0: [133 127 138 191 130 151 134 176 129 138 178 133  89 116 164  54 172 136 151 126 145 127 118 174 131 155  64 144 158 108 191 117]
1: [179 114 162  72 107 187 110 131 123 104  97 106 122 158 136 116 127 123 123 126 141 157 155 110 107 151 153 179  95 119 142 135]
2: [108 139  80 184 135 137 111  88 128 146 126 155 121  64 134 133  89  93 120 164 118 100  90 153  86 138  98  98 138 159 115  85]
3: [183 123 118  37 100 164  98 169  95 149 123  27 151 133 101 161 200 101  49  75 160 122  85 148  77 126 155 103 137 101 145 123]
4: [ 84 101 128 233 219 101 146 176 173 103 205 191 132 128 114 132 146 138 129  88  97  91 142 135 137  90 111 112 143 183 164 123]
5: [129 104  54  91 160 145 139  76 160  57 123 140  74 118  82 161  81  79 137 105 157 111 162 107 153 119  74 109 125 138 125 150]
6: [ 81 111 154 142 128  88 159 136 201  67 153 196  82 115  78 103  55  99 183 162 140 172 205 119 166 151 101 147 161 127 155 106]
7: [143 133 128  88 123 130 158 110 125 141 165 135 125 125 104 105 101 102 119 119 159 147 135 110 120 108 137 126  98 105 138 152]
8: [157  86 107  97 114 249  92 121  91  79  89 134 150 127 175 102  51 137 123  64 223 125 158  45  54  30 109 160  99 119 171 118]
9: [113 107 152 162 147 137 100 153  95 112 133 188 127 117 146  83 122  90 139 161 134 124 125 109  81 139  88 147 157 143 127  83]
10: [170 147  73 137 100 114  92  75  75 151  80 120 105 134 185 130 144 136 115 134 168 144 112 135  50 107 127  83 112 106 114  91]
11: [123 128  78 197 141 125 111  94 138 148 134 161 116  70 130 146  87 112 114 158 109 100  98 136  79 127 100 110 148 172 101  67]
12: [121 149  75  34 151 111 125  47 114 181 100 107 129 100  62 168 130 108  60 157 106 118 113  98 111 124 138  82 158 134  92 155]
13: [131 172 126 150 105  98 124  85 107  76  42  71 108 102 117 107 104 121 119 170  71  88 127 115 188 208 137 149 123  96  98 140]
14: [152 157 107  71 110 160 102  82 158 163  88  75 141  97 126 119 122 119 118 183 144 159  87 156  97 149 160 160 126  53 122 163]
15: [136 152 110 170 131 151 109 155 158 124  86 117 120 144 172 174 129 133 150 114 107 177 111 150 150 141 136 132  51 127 139 137]
16: [170 127 183  78  94 114 121 154 153  89 144 123 125 194 127 110 110  95 203 146 193 194 156 139 159 117 179 159 130  70 128 117]
17: [173 111  80 105 172 165  90 117 159 103  58 139 112 106 125 214  68 141 122  94 124 165 108  52 118  85 117 136 135 149 138 141]
18: [100 161 159  42 146  91 130  60 110 200 153 133 155 119 132 103 114 136 127 169 163 163 111 138 117 117 125 100 126  95 103 148]
19: [135 152 116  98 125 144 164 162 182 114 167 112 107 142  81 158 173 105  94 136 141 140 166 125 136 100 187 113 122 161 104 137]
20: [120 106 152  89  95  93 122 163  90 106 101  82 155 167 141 175 180 144 142  98 123 114 142  76 142  96 167 133 160  93 106 146]

[145 160 121 103 125 141 161 165 174 104 160  97 118 166  67 149 168  91  86 144 119 132 151 126 145 131 186 114 105 156 122 137] : 19 7
[146 136  75 125 171 113  90 106 154 165 114 159 127 147 150 166 173 124 141 178 132 150 136 105 108  81 131 123 162 112  90 134] : 10 7
[ 68 111 156 144 132  96 154 130 189  68 146 189  86 116  97 103  75 107 189 153 129 170 196 123 177 146 113 136 156 123 148 110] : 6 9
[147 137 228 121  82  83 162 166 120 118 145 126 152 213 146  19 123 152 152 142 127 178  66 107 157  79 219 158 148  80 195  93] : 16 7
[143 141 107 104 144 168 147 158 174 104 161 107 107 120  87 150 169 103  90 137 135 126 159 122 124 107 174 136 102 158 117 148] : 19 7
[100 117  70 104 127 143 145 145 130 175 159 138 119 118 125 211 195 136  71  97 158 112 182 118  77  62 181 141 112 172  75 159] : 19 7
[134  92 107 138 148 147 154 129 117 150 150 169 107 132 139  41 116 121 160 143 158 116 134 164 177 110  57 165 110 122 181 138] : 0 7
[ 96  72 154 100 141  73 143 100  94  63 113 161 119 113 104 197 105 128 109  64  92  75 165  26 115 115 124 112 170 157  72 122] : 20 5
[118  85 104 129 113 101  81  77  35 176 101 119 190 123 225 156 144 135 156  79 163  98 106 149  72 150 107 132 103  85  76 143] : 10 20
[133 132 107 151 114 114 149 142 150 131 116 134  63 130 117 110 134 123 114 131 135 152 157 119 136 112 117 124 113 113 150 141] : 7 19
[131 147 158 116 161 102 137 158 167 153 134 164 152 134  94 189 196 149 106 149  54  99 170 118 142 179 155 137 150 149  87 155] : 19 20
[103 152 149  50 133  97 131  50 106 201 150 139 152 119 114  92 115 149 159 176 165 166 129 137  98 135 117 111 132 102 116 163] : 18 7
[ 97  77 156 105 146  63 129 110  75  69 104 165 131 124 109 211 110 130 108  76  75  76 150  40 121 114 125 116 169 149  79 138] : 20 17
[162 127 114 196 135 134 117 141 133 124 116 109 111 134 157 136 146  97 109 106  96 148  63 172 123 148 181  95  81 166 147  79] : 15 2
[119  96  53 101 155 148 147  79 150  75 124 139  60 104  83 148  74  86 122 121 152 116 176 105 145 128  68 115 134 163 133 152] : 5 7
[160 125 175  91  78 119 119 170 141  89 147 107 112 169 156  84 108  97 215 139 202 196 151 139 161 129 163 165 113  61 140 110] : 16 1
[153 165 124  67  97 181 103  76 150 172 102  88 136  83 128 138 113 114 111 162 152 165 114 143  82 157 151 151 133  76 127 159] : 14 1
[107 173 157  70 146  71 114  64 109 196 162 142 142 127 127  94 125 150 164 169 170 171 121 133 118 137 117 101 139  92 116 164] : 18 7
[125  99 144  72  80 101 107 157  95 109 100  56 158 170 160 184 182 140 136  74 147 126 147 102 140  92 168 144 151  83 113 147] : 20 1
[129 144 100 170 121 158 122 165 159 144  89 128 122 142 178 179 156 134 144 120 100 188 110 160 160 137 144 137  55 126 148 130] : 15 1
[109 139  94 203 148  92 124 239 139 236 233 166 109 108 164 101 255 128 166 137 162 126 118 247 130 147  55  98 132  96 153 119] : 0 4
[ 67  98 194 163 138 104 170 165 167 157 187 207 173 127 131 147 154 185 177 136  75  92 151 125 184 139 145 170 127 170 122 140] : 4 9
[112 117 151 152  91 123 118 151 120  86  89 119 159 163 157 111  75 143 187 133 126 135 115 138 196 128 152 159 102 153 124  72] : 15 16
[135 173 138 191 142 148 116 197 170 147  91 166 158 148 183 121 153 174 150 113 109 104 110 122 110 136 136 104 120 134 150 129] : 15 0
[100  99 153 212 203 119 150 170 170 118 201 191 144 115 125 128 162 146 137  97 106  86 125 149 134 108  78 107 145 154 155 132] : 4 0
[136 136 106  91 156 169 165 167 168 111 190 106 124 139  50 145 170  97  91 125 150 142 165 138 139  96 176 123  93 166 119 153] : 19 7
